.19	.60	.28	-.63
-.02	-.11	.17	-.03
.20	.08	.03	-.10
-.14	-.27	-.03	.09
.14	-.01	-.14	.17
-.02	.23	.10	-.17
.12	-.22	.00	.00
-.01	.12	.07	-.20
.10	-.39	-.05	.10
-.16	.04	-.17	.15
=>
.28	-.63	.19	.60
.17	-.03	-.02	-.11
.03	-.10	.20	.08
-.03	.09	-.14	-.27
-.14	.17	.14	-.01
.10	-.17	-.02	.23
.00	.00	.12	-.22
.07	-.20	-.01	.12
-.05	.10	.10	-.39
-.17	.15	-.16	.04

-.13	-.36	.16	.03	.12	.24	-.20	-.31	-.36	.24	-.33
-.02	.29	-.21	-.25	-.09	-.08	.34	.18	.28	.28	.32
-.35	-.22	.17	-.08	-.01	-.50	-.15	-.05	.05	-.33	.47
.70	-.08	.40	-.35	-.25	.38	.00	-.19	.04	-.45	.15
.19	-.18	-.35	.05	.39	-.06	-.23	.41	-.16	.23	.07
.44	-.26	.11	.14	.25	.04	-.15	-.12	-.11	-.08	.19
-.15	.16	-.17	.58	-.22	-.21	-.06	.12	-.04	-.23	-.38
=>
.24	-.33	-.13	-.36	.16	.03	.12	.24	-.20	-.31	-.36
.28	.32	-.02	.29	-.21	-.25	-.09	-.08	.34	.18	.28
-.33	.47	-.35	-.22	.17	-.08	-.01	-.50	-.15	-.05	.05
-.45	.15	.70	-.08	.40	-.35	-.25	.38	.00	-.19	.04
.23	.07	.19	-.18	-.35	.05	.39	-.06	-.23	.41	-.16
-.08	.19	.44	-.26	.11	.14	.25	.04	-.15	-.12	-.11
-.23	-.38	-.15	.16	-.17	.58	-.22	-.21	-.06	.12	-.04

.50	.50	-.06	-.33	.09	-.69	-.18	-.40	.20	.07	.22	-.05	-.63	.11	.36
.06	.45	.04	-.65	.63	-.58	.30	.04	.57	.68	.14	-.04	.23	.39	.03
=>
.11	.36	.50	.50	-.06	-.33	.09	-.69	-.18	-.40	.20	.07	.22	-.05	-.63
.39	.03	.06	.45	.04	-.65	.63	-.58	.30	.04	.57	.68	.14	-.04	.23

-.47	-.08	.34	.13	.08
-.54	-.10	.33	.08	.48
.05	-.09	.68	-.04	.01
.14	.10	-.10	-.36	.36
-.02	-.02	.02	-.08	.50
-.55	-.07	.04	-.22	.28
=>
.13	.08	-.47	-.08	.34
.08	.48	-.54	-.10	.33
-.04	.01	.05	-.09	.68
-.36	.36	.14	.10	-.10
-.08	.50	-.02	-.02	.02
-.22	.28	-.55	-.07	.04

.25	.42	-.06	.35	-.02
.15	-.01	-.11	-.11	.10
.13	.27	-.03	.24	-.05
-.06	-.04	.46	.19	-.02
-.08	.40	.05	.68	-.21
=>
.35	-.02	.25	.42	-.06
-.11	.10	.15	-.01	-.11
.24	-.05	.13	.27	-.03
.19	-.02	-.06	-.04	.46
.68	-.21	-.08	.40	.05

-.20	.10	.29
.31	.23	.04
.13	-.21	-.04
-.62	.32	-.23
-.04	.48	-.14
-.02	.08	.36
.20	.07	.13
.14	.06	-.52
.17	.16	.25
.50	.33	.04
=>
.10	.29	-.20
.23	.04	.31
-.21	-.04	.13
.32	-.23	-.62
.48	-.14	-.04
.08	.36	-.02
.07	.13	.20
.06	-.52	.14
.16	.25	.17
.33	.04	.50
---
.15	-.01	.00	-.69	.01	.07	.13	-.19	-.11	.19	-.21	-.23
-.25	.10	.14	-.28	-.17	.05	.31	-.01	.19	.24	.13	-.06
.00	.12	-.12	.19	-.09	-.02	-.46	.09	.63	.33	-.24	.19
=>
.00	-.25	.15
.12	.10	-.01
-.12	.14	.00
.19	-.28	-.69
-.09	-.17	.01
-.02	.05	.07
-.46	.31	.13
.09	-.01	-.19
.63	.19	-.11
.33	.24	.19
-.24	.13	-.21
.19	-.06	-.23

-.55	-.09	-.37	.24	-.64	.16	-.30
-.02	.10	.31	-.06	.23	-.17	.00
=>
-.02	-.55
.10	-.09
.31	-.37
-.06	.24
.23	-.64
-.17	.16
.00	-.30

.04	.50	.05
.07	.14	-.10
.04	.08	.07
.17	-.28	.20
-.60	-.45	-.53
-.39	-.35	-.14
=>
-.39	-.60	.17	.04	.07	.04
-.35	-.45	-.28	.08	.14	.50
-.14	-.53	.20	.07	-.10	.05

-.16	-.61	.14
-.19	-.32	-.08
-.16	-.33	.01
.31	-.03	.02
-.35	-.11	-.23
-.31	-.21	.09
-.28	-.48	-.07
-.47	-.12	-.46
-.20	.10	.13
-.27	-.15	.09
=>
-.27	-.20	-.47	-.28	-.31	-.35	.31	-.16	-.19	-.16
-.15	.10	-.12	-.48	-.21	-.11	-.03	-.33	-.32	-.61
.09	.13	-.46	-.07	.09	-.23	.02	.01	-.08	.14

.09	.12	.06	-.10	.04	.07	.04	.14	-.10	.07
.00	-.07	.09	.17	.13	.30	.39	-.02	-.01	.03
-.11	-.08	-.03	.12	.03	-.33	.52	.41	-.21	-.34
-.01	.04	.02	.04	-.14	-.08	.09	-.17	.17	.03
=>
-.01	-.11	.00	.09
.04	-.08	-.07	.12
.02	-.03	.09	.06
.04	.12	.17	-.10
-.14	.03	.13	.04
-.08	-.33	.30	.07
.09	.52	.39	.04
-.17	.41	-.02	.14
.17	-.21	-.01	-.10
.03	-.34	.03	.07

.06	-.25	-.16
-.27	.17	-.30
-.02	-.56	.00
=>
-.02	-.27	.06
-.56	.17	-.25
.00	-.30	-.16
